In the data rows, 128 means zero.
Here are some numbered points:
[216 152 137 031 107 097 255 091 166 084 104 135 128 221 226 174 130 043 191 111 168 035 096 144 125 111 181 123 132 225 134 114] 0
[057 091 160 181 115 170 078 179 099 150 126 133 122 085 078 084 140 160 094 165 134 172 147 145 119 140 129 135 127 074 108 135] 1
[181 143 113 100 146 021 164 073 197 101 153 118 139 110 157 165 127 132 188 028 101 128 122 140 167 089 130 108 155 153 126 106] 2
[247 143 151 048 197 064 200 041 176 076 024 152 174 169 064 151 061 062 198 045 127 006 139 137 188 140 219 121 154 230 200 014] 3
[215 134 147 081 206 000 190 054 158 065 049 132 187 168 102 184 080 123 226 013 086 000 116 130 168 085 179 070 148 246 174 047] 4
[229 169 082 000 116 120 255 057 254 042 124 119 098 199 252 188 117 035 208 090 152 015 132 155 105 171 173 161 200 227 155 084] 5
[099 108 160 152 095 182 095 162 109 169 144 143 118 098 098 078 140 113 082 167 160 209 139 146 144 135 142 152 107 068 110 142] 6
[096 113 148 154 124 226 060 157 086 176 101 143 122 101 050 076 120 114 061 193 153 176 153 127 141 176 143 166 111 067 144 123] 7
[253 157 116 061 238 000 178 011 177 066 030 136 192 160 062 189 055 110 223 000 078 000 130 121 193 112 183 092 151 246 212 009] 8
[099 086 166 139 159 155 126 134 152 099 064 144 139 091 033 089 094 140 138 129 121 085 173 160 133 172 176 140 174 126 154 057] 9
[087 126 132 182 105 121 058 173 046 180 172 121 130 130 145 125 162 167 088 160 126 192 098 095 122 078 081 100 064 095 087 200] 10
[031 104 091 184 125 225 070 169 157 123 161 120 092 045 082 077 127 183 073 181 106 181 179 142 083 209 083 173 189 042 127 132] 11
[143 140 116 120 138 162 107 122 110 145 118 134 130 134 106 119 115 113 101 149 135 137 131 112 133 150 127 144 114 123 148 125] 12
[135 133 118 123 153 093 141 116 127 106 109 124 141 149 135 152 118 145 152 112 106 074 119 117 114 119 119 108 139 169 138 119] 13
[179 104 192 113 151 021 161 093 159 111 093 145 170 113 080 121 108 116 187 035 126 117 119 162 199 073 194 093 131 163 131 074] 14
[169 133 126 084 120 038 212 085 197 087 142 119 128 132 185 168 141 116 199 049 122 100 117 160 148 090 151 114 160 173 111 109] 15
[076 138 065 146 103 177 111 147 154 124 189 103 084 103 181 133 152 157 103 160 114 163 142 120 080 160 069 153 160 086 105 172] 16
[081 124 072 159 127 140 086 120 211 115 197 107 096 032 116 114 135 176 112 102 087 203 173 144 122 168 078 164 196 052 119 127] 17
[237 171 097 036 175 052 237 051 187 058 084 124 144 205 182 201 095 081 214 057 111 000 107 123 131 123 159 107 157 248 172 079] 18
[088 136 104 169 144 184 056 160 066 147 120 118 125 132 100 121 123 164 081 184 111 127 127 093 097 154 084 127 106 108 137 154] 19
[090 118 130 154 117 219 070 166 091 165 125 134 115 110 088 082 128 123 066 197 147 176 143 121 120 168 120 160 111 075 131 142] 20
[108 125 148 165 102 174 060 160 077 189 154 137 122 103 096 088 144 122 069 167 153 228 125 117 149 119 118 143 076 062 112 165] 21
[208 152 104 053 171 085 217 052 202 063 077 128 139 163 141 179 093 087 198 062 113 019 142 139 142 149 173 134 178 215 178 054] 22
[148 129 129 088 114 064 227 113 174 076 137 119 124 167 218 171 140 121 193 090 129 059 108 146 100 098 136 103 161 191 113 130] 23
[159 122 146 088 128 062 207 109 177 080 116 127 136 147 167 152 127 117 189 079 124 073 117 160 130 105 159 110 158 183 122 106] 24
[014 097 154 239 076 088 031 220 029 193 218 106 124 091 170 116 198 227 085 164 115 246 086 115 103 036 046 071 059 053 035 252] 25
[056 115 108 187 132 183 048 168 093 148 144 121 118 085 083 101 130 183 077 172 108 170 146 114 102 154 083 139 126 069 124 151] 26
[255 183 096 030 128 005 235 022 235 093 166 123 131 152 217 195 133 059 211 003 128 119 104 142 194 080 154 127 140 187 136 103] 27
[246 178 094 065 191 044 155 038 141 106 081 130 167 179 125 188 091 086 178 047 102 048 106 096 181 105 151 107 107 214 182 080] 28
[062 122 093 184 123 212 033 162 111 167 163 118 101 066 081 092 137 162 057 183 119 214 161 117 117 178 082 163 132 036 123 151] 29
[210 177 050 033 166 060 255 046 238 027 122 105 117 184 226 217 105 104 221 052 091 000 124 126 096 150 126 121 202 241 169 087] 30
[177 169 043 086 154 024 191 066 216 063 178 094 120 139 230 215 136 157 196 040 071 074 111 118 112 107 074 102 182 188 129 133] 31
[255 154 147 035 238 000 215 000 188 054 002 147 204 181 061 188 048 074 249 000 091 000 122 131 213 097 225 085 148 255 219 000] 32
[085 126 099 190 160 154 019 146 075 162 132 119 138 091 065 117 121 188 077 150 091 165 140 090 125 142 076 123 108 081 139 142] 33
[251 180 113 024 102 067 241 059 195 114 157 131 119 186 236 176 143 034 181 068 163 121 094 140 174 091 166 140 118 184 123 130] 34
[112 122 145 121 096 245 116 163 092 156 104 141 110 146 112 085 132 078 072 218 175 145 143 127 111 180 153 174 108 098 135 136] 35
[094 117 141 158 132 201 075 159 078 154 100 139 127 122 073 090 116 132 079 188 139 139 141 113 112 160 124 141 111 099 142 129] 36
[159 143 133 121 124 128 112 124 098 155 127 134 134 145 126 127 128 105 115 133 140 148 114 114 151 112 131 127 089 126 131 139] 37
[113 130 111 133 144 154 116 136 117 116 112 123 128 138 114 130 114 147 119 148 117 099 136 116 102 154 112 129 139 136 142 122] 38
[059 108 149 171 093 229 077 196 070 169 134 135 108 117 104 078 141 136 062 218 155 181 132 124 095 157 114 151 106 068 109 167] 39
[105 129 124 159 132 198 051 142 086 170 123 135 127 102 064 089 119 127 068 172 137 183 146 109 140 160 118 155 099 072 145 130] 40
[101 123 123 163 136 146 065 140 101 155 128 126 131 100 089 115 128 153 096 143 118 159 140 113 130 134 105 127 118 094 131 135] 41
[095 111 155 144 099 177 115 169 091 149 131 135 119 131 127 098 143 121 098 182 156 158 123 133 114 131 134 134 107 103 109 155] 42
[103 119 120 135 125 175 128 144 127 117 118 127 117 128 123 118 123 134 115 161 130 107 138 128 100 162 124 138 143 124 135 127] 43
[203 143 128 090 201 016 172 057 158 075 061 133 173 157 099 178 086 131 207 030 084 020 122 125 161 101 163 085 145 222 173 056] 44
[060 110 112 179 129 191 057 160 122 143 149 122 111 069 078 087 125 172 079 166 115 177 162 125 110 173 099 153 146 061 122 134] 45
[062 105 128 178 115 170 070 159 137 151 161 124 112 055 087 086 137 166 089 149 119 203 158 140 121 153 102 149 147 051 112 136] 46
Which three points above are nearest to each new point, looking only along the 6 directions in which the numbered points spread most? Their numbers follow each, nearest first.
[236 142 146 061 190 069 181 039 179 095 035 147 164 145 057 145 076 067 190 041 126 041 152 141 202 135 215 134 146 199 190 016] 3 22 44
[235 189 050 001 106 138 255 044 255 067 159 117 081 170 254 182 130 028 181 091 151 079 137 150 125 177 151 184 191 181 149 101] 5 34 30
[153 138 138 110 142 173 125 125 094 135 080 144 140 162 094 117 103 092 110 158 147 093 129 116 131 153 151 140 106 147 160 108] 12 38 37
[070 124 126 179 104 116 080 170 072 156 174 111 117 125 165 139 162 177 105 157 116 171 107 110 101 089 074 100 093 100 087 198] 10 41 42
[015 068 161 214 105 135 063 182 143 145 178 120 113 020 079 073 153 206 104 128 110 228 157 166 119 122 105 129 161 029 081 145] 46 1 45
[061 101 166 191 085 131 073 190 055 181 165 129 129 111 135 104 167 163 090 169 143 202 106 120 119 081 102 107 080 079 078 191] 10 21 42
[066 119 140 169 069 208 080 197 047 187 166 130 109 137 153 095 166 134 058 225 165 201 115 110 094 126 095 142 076 070 087 204] 39 21 42
[081 118 142 180 090 165 061 172 076 186 176 130 117 099 125 093 158 143 070 171 145 233 119 119 129 108 095 132 083 053 092 185] 21 10 6
[034 080 161 177 092 211 103 192 118 140 134 133 104 079 092 068 139 152 087 193 148 171 162 156 092 166 130 157 154 060 099 134] 1 39 45
[135 134 121 120 115 157 125 126 138 141 137 130 117 123 130 119 133 108 111 141 144 153 136 129 139 141 136 149 128 109 130 127] 12 37 43
[192 157 096 093 151 027 168 063 181 101 149 118 141 133 170 180 128 127 181 038 099 111 115 124 156 089 121 105 139 169 137 113] 2 15 24
[093 116 120 153 129 132 103 141 141 128 148 118 119 090 115 117 134 161 123 126 113 154 140 136 124 136 112 132 146 099 118 134] 41 43 38
[095 111 157 152 095 149 114 163 102 155 147 133 123 123 134 104 149 130 107 159 149 171 120 135 124 115 126 130 106 097 104 157] 42 6 41
[036 087 144 157 099 221 140 198 120 105 115 126 099 123 129 094 131 152 107 211 144 094 151 149 048 182 125 145 171 112 110 137] 43 42 39
[157 131 157 106 118 127 152 125 095 137 098 138 141 174 139 137 125 090 133 138 154 100 111 121 136 108 156 121 091 158 133 128] 37 12 13
[073 107 160 154 074 180 118 179 104 157 154 130 107 115 148 099 159 125 097 181 163 184 127 143 110 123 129 140 112 079 095 169] 42 6 39
[049 115 149 231 087 078 016 199 011 206 209 114 137 106 154 123 185 214 080 151 114 245 078 093 119 026 043 068 036 062 055 248] 25 10 21
[182 163 072 091 134 095 143 072 195 123 173 116 116 112 164 155 133 109 141 080 114 164 131 124 160 133 110 150 148 121 136 125] 2 15 37
[072 081 200 168 077 175 100 186 083 174 130 146 124 101 093 068 150 122 088 181 176 204 132 157 141 117 160 142 098 066 093 145] 6 1 42
[236 170 098 051 162 030 214 051 187 078 109 122 147 177 182 194 109 090 207 039 111 041 108 120 156 103 151 106 145 224 158 091] 18 22 28
[091 131 125 186 094 078 057 153 082 191 210 112 128 092 162 130 177 174 098 121 117 243 100 108 147 056 065 102 071 066 070 210] 10 25 21
[235 168 094 000 133 110 255 059 232 038 101 126 107 212 231 187 107 038 210 093 148 000 120 150 108 160 178 145 185 242 160 081] 5 18 30
[121 123 149 141 108 174 095 145 104 165 130 142 127 113 093 091 131 110 086 161 155 187 138 130 150 139 139 150 103 083 124 134] 6 42 40
[087 112 138 180 128 123 057 149 102 163 153 125 132 078 087 106 141 170 099 129 114 198 135 125 147 113 106 122 110 073 108 144] 41 46 1
[018 089 167 201 111 240 058 217 051 154 107 135 116 109 069 068 132 168 060 232 143 151 147 131 080 167 116 139 110 071 112 154] 39 1 20
[034 100 157 187 052 159 107 216 071 164 199 123 104 120 194 106 183 169 093 195 153 206 099 134 076 090 084 110 096 073 057 226] 10 25 39
[046 115 135 199 076 147 067 196 064 180 199 117 107 109 170 116 179 179 079 181 137 219 106 111 095 088 064 112 085 063 067 219] 10 25 21
[163 122 173 103 105 118 162 117 137 141 116 146 136 132 121 113 134 081 137 114 164 145 126 153 171 108 180 138 110 134 120 110] 37 12 42
[105 114 140 178 166 161 018 133 105 171 111 139 144 058 000 076 103 154 075 132 112 200 158 122 174 157 130 145 118 060 153 100] 40 33 7
[038 109 131 189 076 166 084 192 088 164 194 116 102 100 164 107 172 173 086 185 134 209 118 126 086 110 076 125 108 060 075 204] 10 39 26
[253 163 142 056 167 015 196 047 132 107 071 140 174 199 141 184 102 078 199 041 126 039 094 112 186 069 176 089 101 234 163 084] 28 44 4
[096 130 109 147 110 222 075 156 113 164 150 127 101 103 104 091 134 122 066 190 145 192 146 120 121 177 108 170 120 062 129 151] 20 40 29
[191 153 088 091 157 043 162 056 213 098 149 119 133 103 143 162 118 124 178 031 097 124 135 137 171 119 131 130 165 146 144 090] 2 15 24
[049 080 173 187 072 118 096 176 144 164 198 125 112 044 124 081 172 166 108 126 141 255 137 168 137 096 118 132 137 034 062 167] 46 1 6
[102 123 144 176 094 082 081 162 069 178 187 122 134 122 161 133 172 161 106 129 130 209 091 111 134 055 083 094 070 091 079 201] 10 21 25
[029 077 164 184 114 163 105 191 103 122 117 130 124 095 092 090 132 181 113 170 125 124 148 154 087 143 123 124 150 097 102 131] 1 26 45
[031 096 157 214 093 163 041 215 032 184 161 126 127 113 119 094 159 191 068 202 135 198 110 109 092 101 078 107 079 066 082 203] 10 39 26
[115 126 136 167 098 139 048 139 114 198 185 131 121 060 094 086 156 133 075 128 144 255 136 129 181 110 115 152 096 035 100 157] 21 6 46
[255 186 092 020 146 040 249 032 194 081 115 129 142 205 213 203 113 054 211 042 130 035 100 121 157 102 159 121 135 235 158 094] 18 27 0
[141 105 189 128 150 094 137 139 072 125 057 143 165 171 090 127 108 124 148 127 137 062 107 127 137 095 173 086 101 180 138 104] 13 37 38
[197 183 041 054 178 046 232 056 199 032 125 098 125 196 233 235 109 135 221 057 070 000 104 110 083 128 098 096 180 252 161 113] 30 18 31
[130 133 136 139 116 123 107 135 098 158 141 129 132 128 130 122 143 121 113 134 137 167 112 122 146 104 124 122 091 112 117 154] 37 12 41
[099 116 135 167 158 175 054 155 059 149 084 137 147 125 047 100 104 158 084 174 117 119 136 105 121 153 119 127 103 111 152 119] 36 19 41
[088 113 160 172 091 189 059 177 068 192 153 141 123 106 097 073 145 127 062 188 160 224 126 122 140 126 121 144 080 057 102 169] 21 6 39
[102 114 149 140 098 154 126 158 115 143 134 129 117 128 140 113 146 123 114 157 150 154 127 138 117 124 132 133 119 108 106 147] 42 43 37
[164 160 073 090 150 114 168 085 182 091 136 116 118 144 166 166 116 118 157 099 104 083 132 123 117 153 111 138 162 163 152 113] 13 24 23
[016 093 134 243 096 055 024 185 073 181 229 105 128 051 146 121 185 247 102 115 089 253 102 117 114 042 037 075 100 042 049 221] 25 10 26
[173 148 126 101 154 104 156 105 100 109 083 132 150 192 136 160 105 110 155 120 122 048 105 105 123 120 142 105 107 196 157 111] 13 24 38
[092 119 141 143 093 181 117 180 083 148 139 130 112 149 150 109 143 127 097 194 155 149 118 125 097 131 116 128 105 112 104 172] 42 39 43
[063 148 081 209 140 119 012 171 029 172 183 101 131 128 144 150 152 221 081 166 078 175 091 062 092 090 017 080 066 094 107 222] 10 33 19
[103 088 163 136 156 180 119 128 163 111 065 148 134 079 018 080 090 127 122 128 130 110 181 161 142 189 182 160 182 108 166 044] 9 43 38
[182 169 077 105 167 174 081 085 112 150 100 128 129 142 086 139 101 095 094 140 118 122 139 085 153 168 120 157 106 129 184 105] 12 37 38
